array([[ 13,  26, -68,  -9],
       [ 12, -37, -29,   4],
       [ 12,  23, -38, -37]]) ==> -38

array([[-27,  69,  21,  25,   2],
       [ -9,   0,   0, -32,  41],
       [-42, -20,  15,   7,   8]]) ==> 15

array([[ -6,   7, -40,   3, -28,  16, -37],
       [-47, -11, -11, -11,  12, -19,  56],
       [-30,   6,  29,  18,  32,  -4,  25]]) ==> 29

array([[-65, -43,   0,  19],
       [ 47, -13, -45, -61],
       [ -7, -61,  27,  60]]) ==> 27

array([[-25, -12,  20,  51,   6, -41],
       [ 16, -48,  20,  34,  28,  14],
       [  0, -21, -57,  15, -11,  48]]) ==> -57

array([[-60, -12,  -1, -15,  19,   0, -21],
       [  8,  26, -13,   9, -20,  16,   4],
       [ -5, -23,  12,  -7,  18, -14,  -2]]) ==> 12
---
27  8  -11  62  -13 -> 27, -13

-42  44  42  -32  72 -> -42, 72

26  21  -26  -37  27  -17  -14
0  -22  6  21  7  -24  9
10  64  24  1  4  -18  13
-> 26, 13

-14  12  33  22  28  57  -4 -> -14, -4

37  67  -4  60  0
-13  0  -5  31  -4
58  67  26  29  -26
-> 37, -26

-59  -11  -22  36  8  -20  3 -> -59, 3

-19  5  -72  15  57 -> -19, 57

-30  30  -22  -53 -> -30, -53

49  3  -19  11
12  54  21  -37
-66  -65  -10  26
-> 49, 26
---
-22  -19  -6  20  3  -9
-37  19  16  -41  18  -17
11  -15  6  -53  11  -1
-> 18

-12  6  3  0
-10  1  60  14
-> 6

-33  65  6  -44  54  -34  38 -> 38

60  -24  -12  -51  8
46  51  -6  19  48
-> 48

12  6  42  -4  52  -58  -31 -> 12

9  61  -4  65  -37 -> 9

15  -23  9  -52  -8
14  -35  12  -62  -2
3  -19  11  -23  5
-> 12

-74  11  -71  -39 -> -71

-58  -34  31  -19 -> -34

21  -46  -10  -21  66 -> -10
---
array([[39, 16, 74, 33, 73],
       [49, 50, 47, 47, 47],
       [78, 20, 20, 31, 55]]) | 47

array([ 33,  15,  17,  26, -40]) | 17

array([-47, -42, -25,  33, -33]) | -25

array([[-15, -30, -32,   0, -13,  27,  -3],
       [  5,   5,   7,  -1,  -3, -14,  -8],
       [ 14,   7,   7,   6,  -9, -12, -12]]) | -1

array([[107, 187, 171, 131, 129],
       [ 86, 150, 183,  92, 157],
       [ 58, 117, 196,  58, 189]]) | 183

array([4, 2, 7, 5, 4, 6, 7]) | 5

array([8431, 3883, 2489, 2882, 4608]) | 2489

array([7714, 9331, 2847, 6357, 8340]) | 2847
---
38,2,-48,40,-27 ans = 40

1151,6645,8510,7933
5455,7968,6630,9104
ans = 6630

28,-9,33,44,-30,3,-33 ans = 3

539,-32,155,444,-180,39
67,102,-808,951,-29,190
ans = -29

0,4,6,5
9,4,5,5
ans = 5

2,0,7,4,2,4 ans = 2

588,802,749,217,687,821,368
540,530,534,660,576,525,622
ans = 525

727,622,935,841,144,787,952 ans = 787

-16,-596,-686,661,-779,-731,-362 ans = -731
---
11  9  -4  73  -28 yields -4

-74  -36  -57  -25  -61  -71 yields -71

0  -46  56  38  -48
-39  -42  20  1  40
1  3  3  1  -6
yields -46

-2  -32  40  68 yields -2

-26  28  21  14  -62
2  50  36  34  -38
yields -38

-17  57  -3  -15  -46
4  27  -10  2  4
-11  -65  -6  1  1
yields -46

17  -70  20  -42 yields -42

41  45  13  60  34  30  -10 yields 13
---
[[ 12.142   7.298   9.007   6.419  -1.514]
 [ 11.676   6.050  10.124   6.192 -13.843]
 [ 10.091   6.082   7.859   8.161  -2.120]]
6.192

[[-0.743  1.913  0.724 -1.916 -0.177  1.869]
 [-0.330  1.710  2.249 -0.868 -0.744  2.006]]
-0.744

[[-1.2 -0.8 -0.9  1.2  0.7 -0.3  2.2]
 [-1.5 -0.2 -1.0 -0.3  0.1 -0.6  1.7]
 [ 0.2 -1.1 -2.1  0.5 -0.4 -0.6 -0.6]]
-0.6

[[ 0.17 -0.15  0.16  0.07  0.16]
 [-0.10  0.01  0.01 -0.05  0.05]]
-0.05

[[ -98.1  -23.4  -95.5 -120.4 -121.3 -156.6]
 [-167.0 -137.2 -103.3  -98.1  -96.5  -87.6]
 [ -98.3  134.8 -222.1  -19.5  -21.4 -136.6]]
-96.5

[[-1.962 -1.962 -2.293  1.465 -1.851 -1.741 -2.072]
 [-1.520 -1.409 -2.072 -1.630 -1.299 -1.741 -2.183]]
-1.741
---
[-117 -331  456 -402  596  -11 -534] → -402

[  1 220 169  43 147] → 169

[5771 7703 7540 4608 3799 3211 8041] → 4608

[[5392 8349 7282 5453 3343 6840 6703]
 [5392 8349 9736 4057 3343 6840 6703]
 [5392 8349 7282 3029 3343 6840 6703]] → 4057

[157 137 226   1 199  78 189] → 1

[ 522   52  176 -120 -607] → 176

[101  98  53 249 185] → 53

[  6  28 207  50  26] → 207

[2 1 2 6 7 8 6] → 6

[  0  34 212 141  31 101 164] → 141
---
-73  32  23  1  16  46 | 46, 32

-8  34  -59  -27  14 | 34, 14

37  -73  -43  -13  28  12  20
23  -17  71  -11  6  -73  4
| 71, 37

0  42  -2  -43
11  -3  -18  -36
8  -57  7  29
| 42, 29

31  24  5  -64
-25  -14  -6  -17
| 31, 24

19  40  -15  -47  -60  52  -7 | 52, 40
---
20  10  -11  4  52 ans = 20
36  2  47  6  -36  16  63 ans = 36
-12  -48  -28  63  -4  45  -15 ans = -12
-56  25  15  29  10  2 ans = -56
-54  25  21  49  7 ans = -54
-63  19  21  -37  0  67 ans = -63
---
-27  -8  8  -12  24  -4  -72
-2  9  -12  -11  -1  -2  -12
→ -1

-57  -33  -51  47  -68 → -51

14  -32  -15  -64  -29  47  -33 → -29

-6  -15  38  -65  57 → 38

-1  35  30  -10  16  -60 → -10

31  -10  3  -1  -3  8
53  -33  -17  -28  23  16
50  55  -19  17  -17  -41
→ 17
---
[190 151  78  43 210 199] --> 210

[[ 37 128 200 114  79  37]
 [ 73  89 112  85  83  61]] --> 83

[ 44  -4 -27 -23 -27   2] --> -27

[7893 2756 4160 2895 1349 7460 9535] --> 7460

[-573    2  519 -554  186  296  562] --> 296

[3216 6531 4854 8625 7643 6899 4704] --> 6899

[[62 43 51 83 15]
 [55 40 58 82 22]] --> 82
---
[[ 52  20  10  33   8  20]
 [-37  17 -33  50  -8  20]
 [ -5  -5  38 -33  47  20]] → -37

[[-26  57 -35   0]
 [ 10 -43  -4  31]
 [-20  20 -47   1]] → 10

[[ 52  33 -32  60  45  23]
 [  2  40  40  41  12  15]
 [-17   6 -18  -4   6   2]] → 2

[[-22 -54 -36  -3]
 [  2  -9   8 -15]
 [ 41 -61  16 -45]] → 2

[[ 38  26  53   3 -58   7]
 [ 16  60 -25 -23  26   4]
 [-16 -10  31  48 -45 -34]] → 16

[[ 40  -8 -22  20  -3  14]
 [ 29 -55 -57 -55  48   2]
 [ 11 -13 -12  13  -5  11]] → 29

[[-65 -54  60 -60  60 -60]
 [-10   9   7   1   7  -4]
 [ 64  61 -59  60 -59  59]] → -10

[[ -8   0 -19  70]
 [-20  32  13  27]
 [ 54   3 -45  -3]] → -20

[[-46 -47  46  47   8]
 [ 51  50 -51 -49 -54]
 [-44 -45  46  45  -7]] → 51
---
-57,52,-24,6,-39,54,53 -> 6, 54

-43,-21,23,28,20,68,-6 -> 28, 68

-22,-43,4,13,24
-69,36,3,11,8
-4,0,-3,8,4
-> 3, 36

6,-72,41,-27,-35 -> 41, 41

-22,-32,-38,-34,-17,-61,-29 -> -34, -17

-66,-13,58,-39,-45 -> 58, 58
---
-34  -20  -20  -22
-66  -19  67  -33
-> -34, -33

-43  -20  -1  -60  -55 -> -43, -55

7  -21  -5  41  54  46  55 -> 7, 55

40  -68  -2  20  -11 -> 40, -11

-19  -70  -46  29 -> -19, 29

54  6  60  56  39  -14 -> 54, -14

-45  32  60  -43
-29  -39  -50  46
-> -45, 46

-29  37  -61  -40  54  -39  2 -> -29, 2
---
[ 83 231 212 240  45] → 240, 45
[166   9  19 205] → 205, 9
[7 2 3 4 9] → 9, 2
[206 143   7  43] → 206, 7
[171  15 237 138 190 144 199] → 237, 15
[6193 9020 9790 1302 3799] → 9790, 1302
---
-18   29  -73   35    7 result: -73

 55    1  -18   10  -23
-30   34   11   29    8
result: 11

  5  -34  -21  -70   -6 result: -21

-34   35   30   24   34
 -7   54  -21   34  -67
result: -21

-31  -56  -34    1  -25 result: -34

-56   44   11   -2  -44 result: 11

 63  -50  -60   23    4 result: -60

-35  -34    3    8  -22
 -5  -10    3   29   33
  2   -5   23   56   34
result: 23

-48  -71  -54   63  -34 result: -54
---
[[-66  65   8  33]
 [-11 -21  48  48]
 [-18   7   8  12]] Out: -11

[[ 50 -64 -34 -47]
 [ -4   2   2  -1]] Out: -4

[[-45  -6 -45  10]
 [-62 -69 -35 -11]
 [-25 -18   4 -21]] Out: -62

[[  2 -15 -70  14]
 [  9 -41  37 -23]] Out: 9

[[-34  52  41   0]
 [-17  27  24  -1]
 [-15 -33 -25  53]] Out: -17

[[-58  12  17  27]
 [ 73  25 -72  21]] Out: 73

[[33 15 54 38]
 [38 12 23 35]] Out: 38
